[[136 118 135 114 152 108 133 135 116 111]
 [102 144 103 141 110 143 100 101 144 140]
 [149 131 149 141 121 150 152 151 133 143]]
->
[[149 131 149 141 121 150 152 151 133 143]
 [136 118 135 114 152 108 133 135 116 111]
 [102 144 103 141 110 143 100 101 144 140]]

[[133 123 138 127 124 119 120]
 [125 134 142 128 113 128 123]
 [128 106 134 121 125 127 126]
 [132 116 108 125 146 123 132]
 [132 123 136 127 124 119 121]
 [132 123 138 127 124 119 121]
 [128 135 142 130 118 129 125]
 [125 134 142 128 113 128 122]
 [132 123 137 127 124 119 120]]
->
[[132 123 137 127 124 119 120]
 [133 123 138 127 124 119 120]
 [125 134 142 128 113 128 123]
 [128 106 134 121 125 127 126]
 [132 116 108 125 146 123 132]
 [132 123 136 127 124 119 121]
 [132 123 138 127 124 119 121]
 [128 135 142 130 118 129 125]
 [125 134 142 128 113 128 122]]

[[131 114 131 116 120 115 143 139 120 140 116 130 148]
 [126 139 127 141 141 141 112 139 140 141 142 129 111]
 [126 144 127 142 138 142 108 122 139 122 142 126 107]
 [142 137 142 135 133 134 119 115 131 116 133 114 115]]
->
[[142 137 142 135 133 134 119 115 131 116 133 114 115]
 [131 114 131 116 120 115 143 139 120 140 116 130 148]
 [126 139 127 141 141 141 112 139 140 141 142 129 111]
 [126 144 127 142 138 142 108 122 139 122 142 126 107]]

[[105 133 122 132 133 126 114]
 [110 129 133 123 135 118 127]
 [137 123 123 139 112 145 124]
 [118 137 112 137 131 132 110]
 [130 126 123 136 117 140 121]
 [136 121 138 125 122 129 139]
 [121 128 140 114 136 112 135]]
->
[[121 128 140 114 136 112 135]
 [105 133 122 132 133 126 114]
 [110 129 133 123 135 118 127]
 [137 123 123 139 112 145 124]
 [118 137 112 137 131 132 110]
 [130 126 123 136 117 140 121]
 [136 121 138 125 122 129 139]]

[[131 126 132 133 123 113 126 116 125 126 151 109 139 137 130 141]
 [133 116 115 122 120 128 124 109 141 121 130 118 128 122 131 117]
 [134 121 136 127 145 109 119 114 132 112 141 136 124 128 129 123]
 [117 127 122 133 121 120 139 118 127 133 129 142 125 124 131 127]
 [142 129 121 130 127 103 139 133 121 130 144 120 137 141 124 125]
 [130 135 137 123 119 134 130 115 123 146 122 130 115 130 125 139]]
->
[[130 135 137 123 119 134 130 115 123 146 122 130 115 130 125 139]
 [131 126 132 133 123 113 126 116 125 126 151 109 139 137 130 141]
 [133 116 115 122 120 128 124 109 141 121 130 118 128 122 131 117]
 [134 121 136 127 145 109 119 114 132 112 141 136 124 128 129 123]
 [117 127 122 133 121 120 139 118 127 133 129 142 125 124 131 127]
 [142 129 121 130 127 103 139 133 121 130 144 120 137 141 124 125]]

[[110 123 114 142 111]
 [130 105 114 142 123]
 [134 133 137 134 149]
 [129 145 134 132 118]
 [146 128 135 129 146]
 [123 135 127 105 128]
 [123 135 127 105 128]
 [111 121 115 143 111]
 [127 145 138 132 119]]
->
[[127 145 138 132 119]
 [110 123 114 142 111]
 [130 105 114 142 123]
 [134 133 137 134 149]
 [129 145 134 132 118]
 [146 128 135 129 146]
 [123 135 127 105 128]
 [123 135 127 105 128]
 [111 121 115 143 111]]

[[114 126 113 123 149 121 114]
 [143 136 144 136 110 143 143]
 [111 141 110 137 104 142 108]]
->
[[111 141 110 137 104 142 108]
 [114 126 113 123 149 121 114]
 [143 136 144 136 110 143 143]]
---
[[127 131 127 123 133 120 125 130 124 122 119]
 [131 120 130 142 112 153 137 122 141 146 157]]
->
[[157 146 141 122 137 153 112 142 130 120 131]
 [119 122 124 130 125 120 133 123 127 131 127]]

[[142 142 122 140 132 128 135 139 101 130 126 131]
 [121 117 128 133 136 128 125 136 130 122 124 127]]
->
[[127 124 122 130 136 125 128 136 133 128 117 121]
 [131 126 130 101 139 135 128 132 140 122 142 142]]

[[127 122 125 128 131 123 129 124 133 130 131 119 126 123]
 [120 135 120 136 111 117 114 139 147 157 116 102 145 138]]
->
[[138 145 102 116 157 147 139 114 117 111 136 120 135 120]
 [123 126 119 131 130 133 124 129 123 131 128 125 122 127]]

[[129 129 128]
 [127 129 129]
 [128 127 129]
 [128 128 128]
 [128 128 128]
 [127 127 129]
 [128 127 128]
 [127 128 129]
 [100 116 127]
 [128 128 128]
 [128 128 129]]
->
[[129 128 128]
 [128 128 128]
 [127 116 100]
 [129 128 127]
 [128 127 128]
 [129 127 127]
 [128 128 128]
 [128 128 128]
 [129 127 128]
 [129 129 127]
 [128 129 129]]

[[131 151 136 121 126 129 127]
 [127 122 138 126 129 149 131]
 [128 122 150 128 130 137 123]
 [127 144 123 120 127 148 136]
 [132 112 147 130 127 149 127]
 [132 128 144 125 129 144 128]
 [127 121 150 124 133 135 125]
 [128 130 143 123 132 133 126]
 [132 117 139 128 128 145 130]]
->
[[130 145 128 128 139 117 132]
 [126 133 132 123 143 130 128]
 [125 135 133 124 150 121 127]
 [128 144 129 125 144 128 132]
 [127 149 127 130 147 112 132]
 [136 148 127 120 123 144 127]
 [123 137 130 128 150 122 128]
 [131 149 129 126 138 122 127]
 [127 129 126 121 136 151 131]]

[[131 125 130 121 126 136 124 138 120 123 132]
 [131 128 128 124 125 131 128 129 124 126 129]
 [129 134 124 130 124 119 137 110 134 132 123]
 [134 137 123 125 118 120 141 102 131 131 122]
 [125 127 128 132 131 126 127 129 131 129 128]
 [124 123 131 132 135 130 121 140 129 128 130]
 [129 125 130 124 128 134 124 138 123 125 131]]
->
[[131 125 123 138 124 134 128 124 130 125 129]
 [130 128 129 140 121 130 135 132 131 123 124]
 [128 129 131 129 127 126 131 132 128 127 125]
 [122 131 131 102 141 120 118 125 123 137 134]
 [123 132 134 110 137 119 124 130 124 134 129]
 [129 126 124 129 128 131 125 124 128 128 131]
 [132 123 120 138 124 136 126 121 130 125 131]]

[[128 106 109]
 [120 103 108]
 [128 107 109]
 [128 107 110]
 [116 101 106]
 [114 114 107]
 [111 112 108]
 [112 112 107]
 [130 111 111]]
->
[[111 111 130]
 [107 112 112]
 [108 112 111]
 [107 114 114]
 [106 101 116]
 [110 107 128]
 [109 107 128]
 [108 103 120]
 [109 106 128]]

[[132 129 122 137 129 128 137 149 121 132 129]
 [138 123 132 136 129 131 135 150 127 123 129]
 [141 119 125 128 129 129 127 142 123 115 127]
 [122 137 128 130 128 130 131 110 135 137 130]
 [130 129 126 129 128 127 132 109 146 126 128]
 [127 129 127 131 128 129 130 129 130 129 126]]
->
[[126 129 130 129 130 129 128 131 127 129 127]
 [128 126 146 109 132 127 128 129 126 129 130]
 [130 137 135 110 131 130 128 130 128 137 122]
 [127 115 123 142 127 129 129 128 125 119 141]
 [129 123 127 150 135 131 129 136 132 123 138]
 [129 132 121 149 137 128 129 137 122 129 132]]

[[157 142 119 145 133 137 110 123 125 118 115 109 151]
 [148 143 124 144 139 132 113 121 122 126 117 112 140]
 [105 128 137 120 136 115 139 122 119 147 130 137 101]
 [125 149 127 134 140 110 128 111 108 148 108 121 107]]
->
[[107 121 108 148 108 111 128 110 140 134 127 149 125]
 [101 137 130 147 119 122 139 115 136 120 137 128 105]
 [140 112 117 126 122 121 113 132 139 144 124 143 148]
 [151 109 115 118 125 123 110 137 133 145 119 142 157]]
